One vector is turned by the same rotation once a step. Each row is the vector after some number of steps, and that number follows the row.
The counts run from 0 to 458.
-2.213 -0.826 -1.429 -1.381 -3.328 2.975 3.226 -1.251 -0.004 1.881
 -1.635 -1.283 0.279 -0.406 -1.529 0.978 -2.452 2.328 0.485 -0.896
 -1.884 -3.619 -1.107 -1.183 -0.741 1.579 2.279 1.439 -0.627 -1.660
 -1.408 -0.431 | 216
-2.283 -0.507 -2.062 1.762 0.389 2.475 -0.353 -1.240 -2.165 3.069 -1.853
 4.046 -0.123 -1.319 0.288 2.948 1.256 1.723 -3.655 -0.576 -1.092 0.442
 -1.572 1.197 1.256 -1.153 0.007 0.710 0.053 1.619 -1.206 -0.685 | 319
-3.094 -1.512 -1.376 2.056 1.767 3.493 0.762 -0.933 -2.165 2.551 -1.301
 0.944 -0.646 -3.484 -0.184 -0.695 0.947 -0.107 -1.302 -1.233 -2.351
 -1.573 1.446 1.381 2.607 -1.665 -0.962 1.998 -1.165 -0.067 0.419 -1.744 | 84
-3.515 -1.537 -3.525 1.167 0.598 2.610 2.954 -2.547 0.979 -0.139 -2.930
 -1.562 0.338 -0.814 0.820 0.901 -2.426 0.456 1.329 -2.221 1.202 0.863
 0.884 1.450 -2.096 1.499 -0.336 1.300 -2.234 1.038 -1.421 -2.826 | 359
-1.151 0.523 -1.879 0.490 -3.452 2.355 0.630 0.319 -2.487 1.347 -1.662
 -0.289 -0.594 0.342 -1.654 2.432 -2.054 4.765 -1.981 0.122 -2.557
 -0.530 -0.448 -2.075 1.430 2.099 0.644 1.354 -1.157 -0.797 -1.339
 -1.048 | 56
0.315 2.683 -2.143 1.643 0.021 -1.171 3.492 -1.564 -1.984 -0.760 -3.163
 0.748 0.897 -0.591 -1.867 2.980 -0.824 2.209 -2.184 0.489 -3.804 0.865
 1.345 -1.349 0.615 0.775 0.008 -0.485 1.902 0.404 0.881 -2.537 | 143
-0.985 1.256 -1.913 3.091 0.409 1.369 2.524 -2.186 -0.920 0.512 -2.589
 2.538 1.347 -1.315 3.626 0.891 -2.425 2.405 -2.159 -1.800 0.904 0.175
 2.458 -0.290 -0.777 2.589 0.711 0.069 1.040 1.132 0.882 -2.391 | 107
-5.174 1.380 0.288 2.597 -2.129 0.783 0.747 -0.207 -1.215 1.148 -0.445
 0.313 1.494 -2.833 3.768 -0.469 -3.113 0.136 -0.661 0.976 -1.939 -2.397
 1.838 -0.558 1.693 0.936 0.724 -0.847 -0.321 -1.719 0.212 -1.390 | 257
-1.850 3.631 -0.284 3.226 -0.456 -1.499 1.008 -0.325 -0.722 0.940 -1.798
 1.153 -0.118 -2.497 1.952 0.218 -2.163 0.840 -1.012 -0.974 -2.393
 -0.552 3.463 -1.499 2.520 1.665 -0.184 0.231 1.089 -1.849 1.914 -2.819 | 262
-2.302 -0.411 -3.900 1.697 -0.403 -0.233 3.709 -1.274 -0.782 -0.850
 -2.090 -1.177 1.928 0.633 -1.342 5.122 -1.275 0.947 -2.651 1.796 -1.486
 -0.470 -2.008 0.148 -1.222 0.683 -0.255 -1.198 0.343 0.580 -0.283
 -2.605 | 148
-1.825 1.336 -2.501 1.854 -1.157 2.233 -1.360 -1.071 -2.369 2.614 -3.202
 2.831 0.194 -0.098 0.832 3.038 -0.792 2.825 -3.644 -0.828 -0.444 1.452
 -1.529 0.923 0.417 0.490 0.230 0.222 -1.265 2.696 -2.464 -1.109 | 318
-2.581 1.117 -0.271 2.659 0.307 -2.519 1.544 -3.035 -1.634 -0.732 -3.783
 3.292 1.133 -0.216 2.320 1.924 -0.950 -0.442 -1.405 -0.244 -3.651 0.225
 1.300 0.074 0.079 -0.425 0.759 -2.564 0.516 -0.326 -1.337 -0.372 | 145
-1.058 -1.523 -2.659 2.549 0.745 0.556 3.781 -2.026 -0.814 -0.993 -3.854
 -0.389 -1.244 0.657 -1.103 0.974 -0.966 1.355 0.346 -1.899 -2.176 0.350
 2.231 -0.338 1.232 1.323 -1.508 0.910 -1.086 -1.358 0.224 -3.987 | 347
-1.548 3.155 -2.605 0.519 2.737 0.623 1.768 -2.948 -0.337 2.072 -4.158
 0.101 -0.139 -0.823 -0.699 1.385 -2.229 0.948 0.268 -1.344 -1.147 1.000
 3.530 0.746 -1.152 0.590 0.240 1.414 0.317 2.707 0.287 -1.770 | 118
-0.865 -0.877 -0.955 0.940 -4.638 1.113 3.188 -0.203 -0.172 0.092 -3.980
 -2.214 -0.094 1.045 -0.347 2.029 -0.095 2.104 -0.009 -0.096 -3.554
 0.337 0.946 -0.496 -0.311 -0.074 -0.542 -1.138 0.071 -1.832 0.081
 -4.130 | 180
-0.187 -0.415 -0.992 1.416 0.028 -0.337 4.263 -3.034 -1.118 1.205 -2.717
 3.223 1.494 -1.554 0.231 1.380 -0.105 -0.489 -2.177 -2.586 -2.790
 -3.722 0.007 0.372 -0.434 -1.043 1.450 -1.117 1.667 -0.071 1.514 -0.829 | 388
-2.340 3.512 -3.039 2.502 -2.020 -0.665 -1.179 -0.333 0.361 2.203 -2.724
 -0.194 0.513 -0.505 3.121 2.249 -3.397 0.711 -1.193 -1.469 1.249 0.045
 0.898 0.994 -1.169 1.990 -0.739 -1.025 -0.563 0.962 0.637 -2.876 | 274
-3.486 -0.604 -2.009 -0.647 -0.396 0.110 0.074 -1.599 -2.022 3.403
 -2.639 -0.311 -1.455 -1.984 -2.514 2.382 -1.828 1.002 -0.710 -0.910
 -3.273 -3.113 2.190 0.268 -0.802 -0.566 -0.055 -1.494 0.349 -2.029
 0.962 1.640 | 296
-3.553 -1.734 -2.442 3.518 -1.289 0.863 -1.188 -1.094 -1.748 1.409
 -2.785 2.495 0.024 0.635 3.394 1.281 -1.171 -0.535 -1.846 -2.191 0.222
 -1.100 -1.116 0.961 1.186 0.832 -0.164 -0.017 -2.664 -0.570 -1.796
 -0.792 | 71
-2.214 3.366 -1.054 1.835 -2.593 0.066 1.350 1.105 -1.048 1.311 -2.152
 -2.385 0.515 -0.193 -0.036 -0.638 -2.054 0.395 0.043 0.656 -4.105
 -2.343 2.680 -0.455 3.384 0.334 -0.030 1.124 -0.368 -0.632 1.518 -3.489 | 255
-1.387 1.654 -0.199 2.299 -1.618 -0.029 2.682 -1.027 -2.373 0.301 -2.765
 0.873 2.473 0.627 2.354 1.615 -1.130 1.681 -1.923 3.038 -2.802 0.481
 2.802 -0.743 0.804 -0.291 1.623 -2.317 1.338 0.576 0.192 -1.518 | 138
-1.364 1.085 -2.686 0.520 -0.792 3.346 2.191 -1.957 0.522 0.329 -3.438
 -1.022 0.408 -0.725 1.038 0.642 -2.005 1.456 -0.675 -3.265 -0.251 1.258
 0.138 1.316 -2.351 1.517 -0.646 1.553 -1.861 2.555 -0.783 -2.739 | 360
-1.810 -1.451 -1.475 0.112 -4.034 0.291 3.078 -0.758 -0.392 0.433 -4.361
 -2.404 -1.446 0.255 -1.395 1.888 -0.617 0.721 0.340 -1.809 -4.660
 -0.831 0.505 0.380 -1.063 -0.545 -1.082 -1.318 -0.429 -2.291 0.619
 -2.244 | 179
-0.539 0.673 -0.418 3.094 0.628 0.860 3.042 -1.648 -2.489 0.910 -2.491
 2.699 0.368 -1.981 1.954 -0.615 -1.378 1.738 -1.503 -2.379 -1.526
 -0.466 4.102 -0.739 1.760 1.276 0.218 -0.015 1.081 -0.438 1.932 -1.945 | 101
-4.080 -0.932 -0.141 -1.393 -0.235 3.428 2.693 -2.907 0.864 3.087 -1.186
 0.777 -0.503 -3.103 -0.616 1.199 -0.951 1.010 1.493 -0.800 -1.604
 -1.500 -0.254 -0.830 -0.847 -0.459 2.352 2.224 0.213 -1.330 -1.524
 -0.335 | 209
0.457 2.076 0.141 0.374 -2.742 1.638 3.622 -0.928 -0.711 1.885 -1.877
 1.762 0.048 -0.673 -0.716 0.660 -0.535 3.555 -0.302 -0.203 -2.429
 -0.851 0.421 -2.365 2.327 1.239 2.626 2.725 1.334 -0.850 -0.192 -3.127 | 218
-1.678 1.966 -1.426 1.480 0.269 1.537 0.422 -1.840 -1.748 3.419 -4.048
 1.344 1.931 0.711 2.263 -0.178 -0.569 -1.043 -2.290 -1.205 -1.637
 -1.233 1.947 1.874 -0.655 -2.314 0.914 -0.886 -0.378 2.807 0.253 -0.238 | 120
-3.144 -0.527 -0.907 -0.801 -4.204 1.660 2.203 -0.485 -0.104 -0.211
 -2.627 -3.720 0.181 -1.382 -0.706 1.727 -2.080 1.789 -0.027 0.159
 -4.384 0.287 -0.460 0.757 -2.276 0.506 -1.045 -1.265 -1.139 -0.900
 -0.981 -1.519 | 173
-3.230 2.594 -2.884 -0.633 0.112 1.768 -0.768 -0.539 0.095 4.168 -2.097
 -2.207 -0.926 -3.209 -1.706 2.885 -3.036 2.157 -0.411 -0.650 -0.457
 0.229 0.764 1.253 -2.585 1.050 -0.945 0.402 0.295 1.224 0.762 -0.683 | 285
-0.844 1.993 -2.721 1.298 0.130 -0.635 -0.084 -2.039 -1.543 1.473 -3.396
 2.734 -1.843 -0.839 -0.566 3.364 -1.926 3.976 -1.359 -1.437 -0.851
 1.912 0.488 -1.107 -0.241 2.357 0.010 -0.078 0.257 0.793 -0.804 -0.863 | 311
-1.461 -2.269 -2.762 2.032 -2.132 1.993 3.409 -0.382 -2.140 -1.348
 -2.876 -2.085 0.187 1.545 -0.338 1.081 -1.344 3.016 -0.132 0.533 -2.628
 -0.053 1.881 -0.300 1.753 0.962 -1.008 0.350 -2.227 -1.050 -0.674
 -3.087 | 341
-3.651 -1.339 0.182 -0.268 -2.751 1.229 0.016 -0.829 -0.471 3.682 -2.962
 -0.656 -2.138 -1.781 -0.831 0.248 -0.376 0.230 0.470 -2.380 -3.509
 -3.286 0.673 0.548 -0.012 -1.733 -0.389 -0.740 0.067 -3.489 0.449
 -0.493 | 457
-3.538 0.177 -1.830 0.805 -1.421 0.893 1.969 0.501 -0.958 1.300 0.362
 -2.119 0.637 -3.670 -0.697 1.381 -3.340 0.163 -1.774 -1.160 -2.528
 -4.145 -1.101 -0.010 0.276 2.478 -0.038 0.013 -0.417 -1.983 1.415
 -1.083 | 259
-0.942 -0.279 -1.711 2.077 0.124 1.035 3.343 -2.129 -0.243 1.462 -1.599
 2.924 3.186 -1.485 1.731 2.261 -0.111 -0.795 -3.551 -0.508 -0.709
 -2.143 -2.137 0.520 -0.822 -1.073 2.017 -0.499 1.608 1.438 0.577 -1.863 | 394
-1.674 2.865 -1.489 1.950 -0.733 -0.023 1.699 -1.707 -0.163 2.269 -4.221
 1.818 2.787 1.857 2.350 1.060 0.318 -1.604 -1.679 0.423 -2.529 -1.062
 -0.147 1.135 0.240 -2.137 1.759 -0.145 0.512 2.949 -0.408 -2.252 | 399
